In the rows, zero is written as 128.
One turn sends every row of this set to another row. A few are shown first. Where does it send the rows asked after them?
J_214: [147 126 126 122 142 125 115 104 165 140 116 112 159 143 156 143 131 114
 122 127 103 120 140 156 140 146 156  81 104 142 135 152 127 126 131 131
 168 111  80 124 116 116 111 134 116 130  95 139  88 132 113 130]
J_435: [148 123 126 116 121 157 154 121 142 124 143 163 100 137 104 123 129 124
 130 113 148 129 150 110 123  94 143 134 150 147 144 101 148 109 127 130
 124 146 128 163 171 156  88 119 154 113 121 126 141 136 119 126]
J_688: [130 116 118 112 100 146 132 131 118 130 147 160 115 104 117 126 124 124
  96 133 109 144 133 165 142 137  95 127 120 119 125  96 121 124 152 127
 147 125 127 105  76 117 152 132 113 136 120  98 117  77 137 122]
J_169: [123 129 154 126 117 175 137 129 159 127 132 147 115 155 122 129 147 110
 120 126 126 135 153 122 126 102 139 154 153 149 143 102 140 124 133 134
  83 136 133 158 185 142 108 145 140 128 128 132 124 128 132 140]
J_421: [141 128 139 116 108 161 136 130 161 125 133 158 102 147 105 101 168 107
 129 131 129 122 138 120 131 121 130 138 118 141 132 104 138 110 130 111
  94 108 146 146 185 152 115 112 144 148 116 111 132 122 115 142]
J_683: [139 135  90 145 116  83 144 124 140 104 117  90 128 135 161 132  95 145
 124 128 133 146 115 106 119 114 151  98 131 125 161 163 109 124 167 131
 134 145 150 113 115 123 120 142  97 149 135 131 131 132 110 124]
J_637: [143 137 115 128 129 107 142 119 132  97 143 114 164  98 138 133 133 148
 154 168 125 139 130 106 128  93 130 120 130 120 111 150 133 120 146 123
 186 138 150 112 134 135 124 176 116 100 151 142 104 153 127 136]
J_721: [139 133 128 135 120 136 128 109 160 140 126 116 156 137 153  91 153 113
 107 130 129 128 132 143 159 130 144 117 103 127  87 172 115 133 133 127
 135 111 100 137  90 136 125 147 108 138  98 132  95 129  86 131]
J_966: [136 153 133 114 123 158 126 108 104 129 147 163 123 111 134 147 124 127
 107 129 113 151 149 156 137 133  77 121 152 128 117  97 121 127 135 144
 159 131 126 122  81 114 146 164 132 115 135  92 123  96 154 124]
J_44: [136 146 133 109 127 125 170 139 134 139 139 143 145 143 126 162 121 153
 159 119 148 131 132 113 121 128 137 108 127 120 146 125 112 148 139 117
 139 156 163  98 138 107 107  82 157 120 120 100 122  89 153 194]
J_916: [147 127 112 115 136 142 133 104 156 131 135 102 157 140 158 124 133 134
 119 106 119 113 136 153  97 135 149  95 124 121 118 170 138 126 132 147
 169 117  87 136  91 118 104 122 158 108 122 130 128 141 124 124]
J_953: [134  98 129 123 116 151 147 138 155 135 123 148  99 159 104 141 142 116
 123 116 127 144 147 126 125 109 146 116 132 142 162  95 132 106 137 119
 111 138 132 142 191 139  89 106 132 151 112 124 131 106 112 132]
J_732: [115 123 143 134 125  97 136 156 153 115 133 126 143 112 111 146 156 144
 117 124 148 141 147  97 153 156 167 128 138 121 136 107 139 134 143 131
 123 121 170  81 150 123 115 105 128 120 126  88  82 111 144 172]
J_857: [109 132 128 133 134 170 137 101 165 137 127  97 172 150 146 119 135 122
 120 127 119 138 122 166 121 113 136 139 110 105 115 181 129 136 148 140
 142 139  97 151  88 123 136 135 129 120 133 161 113 132 110 130]
J_133: [111 129 124 128 115 154 137 108 126 125 118 152 126 126 132 143 121 122
  91 127 116 143 131 158 134 156  83 144 130 131 133 102 138 136 146 143
 111 122 126 104  72 110 173 144 130 140 129  76 129 114 138 111]
J_604: [123 127 117 135 128 137 145 121 108 134 119 162 116 130 130 141  87 139
  94 134 121 150 137 154 152 150  97 126 140 147 135  90 123 115 137 135
 148 147 132 117  77  87 132 139 127 119 104  88 120 110 133 106]
J_634: [120 131 143 126 109  99 134 122 136 122 116  99 182 140 161 141 150 143
 126 166 133 133 144 108 112 122 116 101 137 143 121 180 132 140 133 135
  99 131 158 109 135  95 136 177 130 131 127 127 126 137 132 132]
J_342: [100 161 131 142 136 108 149 145 143 119 130 126 136 126 110 148 147 150
 128  96 180 175 134 107 147 122 150 149 164  95 128 138 134 143 141 162
 128 162 158 131 134 121 112 105 143 117 152 100 117 102 137 155]
J_929: [128 167 143 141 120 132 163 124 136 128 138 150 140 129 140 141 133 129
 159 126 152 138 126  90 143 115 138 145 133 118 128 124 108 167 143 122
 111 144 154  96 129 163 130 125 115 149 136  86  86 106 136 196]
J_925: [139 161 117 103 108  82 120 130 155 102 132 118 149 110 125 130 159 138
 151 159 127 151 114 135 123 112 138 104 104 118 139 175 116 130 132 121
 145 112 141 126 132 124 162 119 116 151 126 137 148 100 135 126]

J_966 -> J_133
J_953 -> J_435
J_721 -> J_214
Now these:
J_342 -> J_929
J_637 -> J_634

One turn sends every row of this set to another row. A few are shown first. Where does it send the rows asked after them?
J_55: [127 147 138 134 133  57 157 123 146 133 175 156 131 115  91 135 140 134
 126 149 136 126 144 156  89 125 126]
J_806: [112 142 137 130 125  98 151 119 125 103 169 156 129 127  68 127 141 151
 145 108 136 124  90 161  84 116 133]
J_244: [128 134 145 139 145  63 172 118 124 127 161 161 131 109 100 134 160 133
 139 156 130 126 134 138  96 135 131]
J_731: [127 116 136 118 139 132 139 128 106 111 148 171 133 141  88 107  91 176
 144 150 102 124 172 125 135 143  89]
J_267: [ 98 162 141 112 131 153 113 124  94 157 153 191  93 113  94 146 149 149
 104 132 107 103 165 144 119 102 135]
J_536: [134 117 135 117 139 131 134 126 110 113 155 169 125 145  92 106  88 175
 135 149 103 135 173 126 132 137  93]
J_710: [118 141 147 119 142  61 149 127 109 120 138 163 158 104 122 140 125 134
 110 172 108  98 124 140 132 144 148]
J_682: [120 155 139 116 127  57 135 131 133 123 148 158 156 110 110 141 108 135
  95 165 112  97 136 157 125 132 142]
J_978: [128 110 120 140 155 130 118  96 178 152 139 153 145 129  89 134 138 142
 148 109 118 119 157 121  91 111 143]
J_560: [112 119 175 132 151 142 148 155 144 143 125 164 107 137  92 129 134 163
 112 111  83 106 132 130  85 135 188]
J_662: [ 92 157 141 118 129 148 112 127  82 151 151 188 101 108  77 150 154 136
 113 129 103 107 159 144 122 100 122]
J_35: [100 119 173 131 139 138 156 165 156 149 127 166 122 138  68 135 130 160
 134 107  87  93 137 134  86 134 175]
J_781: [129 120 138 113 138 131 138 124 115 115 151 174 129 145  97 106  88 182
 135 152 104 123 176 128 136 142  97]
J_392: [121 123 117 120 145 126  89 107 167 141 123 149 174 128  90 142 100 137
 116 120  98  93 152 132 124 116 152]
J_580: [129 114 136 121 139 130 136 126 106 111 152 169 129 142  88 106  92 173
 141 148 103 133 172 127 133 139  91]
J_521: [112 115 160 133 147 134 114 161 125 122 121 146 118 138  69 135 120 131
  96 105  70 125 114 142  99 124 171]
J_559: [101 117 163 131 136 129 121 170 134 128 124 149 133 136  43 140 117 128
 116 102  72 110 122 147  99 124 158]
J_132: [121 111 123 124 154 127  94 103 142 135 108 154 175 121 105 141 114 134
 123 127  90  94 135 116 136 123 160]
J_410: [101 138 154 115 132 109 166 125 103 102 136 174 151 115 103 130 138 171
 148 133 118  79  82 139 112 140 162]
J_248: [123 157 135 120 124  55 139 129 153 129 166 154 143 116  95 138 115 137
 102 156 127 112 145 166 104 124 133]
J_164: [126  96 127 135 167 133 112  94 132 134 110 157 160 118 111 137 140 136
 140 126  95 108 134 104 123 126 159]
J_20: [126 120 139 115 137 132 140 128 112 115 147 171 135 144  91 105  87 179
 143 151 103 119 174 124 137 144  93]
J_523: [133 120 138 117 138 131 136 125 115 115 154 169 124 145  97 104  86 179
 130 149 105 129 175 127 130 140  95]
J_660: [120 116 167 132 152 139 128 157 129 129 122 154 106 137  92 129 129 149
  94 109  72 121 120 132  94 130 187]
J_402: [ 95 119 168 130 134 131 140 171 153 143 128 158 135 137  45 142 123 142
 136 104  81  94 134 144  92 129 158]
J_803: [108 156 148 102 125 107 147 126 117 102 137 171 148 121 119 128 112 178
 114 133 116  78  85 151 119 135 173]
J_596: [124 122 115 128 142 125 100 102 186 150 138 151 159 132  83 140 113 143
 131 112 115 104 162 133 103 109 145]
J_276: [122 131 151 131 150  64 166 123 102 121 142 166 146 102 114 136 153 131
 131 167 114 111 122 129 115 144 140]
J_212: [129  97 126 144 168 133 122  91 149 145 126 157 146 123 102 134 150 138
 153 114 110 119 145 105 101 121 149]
J_72: [ 87 155 144 114 129 150 118 131  86 155 148 194 111 108  75 152 153 138
 121 132 102  96 161 139 123 104 121]
J_455: [ 92 161 145 108 130 153 119 127  97 164 148 196 102 111  93 147 146 155
 109 133 106  92 167 141 122 104 135]
J_215: [104 131 147 128 132 104 169 121 109 102 151 169 142 119  78 130 153 156
 163 117 126 104  84 143  94 127 140]
J_149: [119 158 132 118 116  98 130 121 139  99 170 154 123 133  80 126 116 157
 113 108 132 121  94 174  88 110 145]
J_778: [ 87 161 144 110 128 151 121 130  92 160 147 194 111 108  82 152 150 148
 120 134 106  87 166 140 126 105 129]
J_844: [118 163 136 105 117 102 129 125 136 100 154 160 133 130 107 127 102 170
  94 123 122 100  93 169 106 120 167]
J_961: [ 99 161 139 116 131 151 109 125  90 154 152 188  93 111  87 149 150 141
 106 129 105 111 160 146 119  97 127]

J_132 -> J_392
J_662 -> J_72
J_559 -> J_402
Now these:
J_806 -> J_215
J_731 -> J_20
J_55 -> J_244

